Each named move below is a turn or a mirror, shown by a few rows before and after it. Which moves, in which order, take the first row of each later pair to the second? The first pair is answered.
Q183 (before -> after):
.01 .00 -.02 -.03 -.04 -.09 .15 -.10 -> -.06 .00 .06 -.06 .01 -.05 .13 .00
-.24 .05 -.11 .08 .09 -.07 -.21 .26 -> -.09 .04 -.30 .21 -.06 -.08 -.19 .01
-.01 -.01 -.12 .05 -.03 -.11 -.07 -.04 -> -.07 -.01 -.05 -.01 .04 -.07 -.04 .11
Q754 (before -> after):
-.10 -.11 -.02 -.03 -.10 .01 .03 -.10 -> -.01 -.14 .01 .03 -.06 -.06 -.01 -.14
.21 -.07 -.03 -.01 -.08 .08 -.13 -.02 -> .04 -.07 -.07 -.07 -.13 .20 -.08 .03
.14 -.07 .08 -.10 -.03 .01 -.17 .18 -> .09 -.06 .09 -.14 -.05 .05 -.17 .18
Q584 (before -> after):
.11 .09 -.11 -.11 -.05 .19 -.09 -.08 -> .08 .17 -.10 .00 .09 .14 .11 -.18
.04 -.01 -.16 .13 -.04 -.02 -.06 .06 -> -.03 .04 -.07 .16 .12 -.09 .06 .03
-.10 .00 .18 -.19 .19 .09 .21 .02 -> -.02 -.09 .08 -.27 -.05 .22 -.07 .12
.09 -.04 .02 .05 -.07 .04 -.36 .28 -> .15 -.01 -.21 .34 -.16 .05 .11 .06
Then:
(2 to 4 moves a pair)
-.05 .01 .13 -.16 .31 -.16 -.14 -.10 -> -.07 .00 -.07 -.13 .15 -.16 -.16 -.30 -> Q754, Q183, Q584
-.15 .02 .09 -.16 -.02 .18 -.02 .29 -> -.03 .08 -.05 .14 -.02 .16 .31 .07 -> Q754, Q584, Q754, Q584
-.12 .09 .24 -.06 .36 -.15 .21 -.18 -> .05 -.02 -.10 -.16 -.11 -.09 -.31 -.41 -> Q183, Q584, Q754, Q183
-.24 .04 .02 -.07 .15 -.03 .13 .09 -> -.19 .04 .04 -.17 .10 -.14 -.14 .01 -> Q584, Q183, Q584, Q584
-.24 .04 -.13 -.06 .12 -.14 -.17 -.17 -> -.29 .03 -.17 -.12 .00 .08 -.06 .14 -> Q584, Q183, Q584, Q183
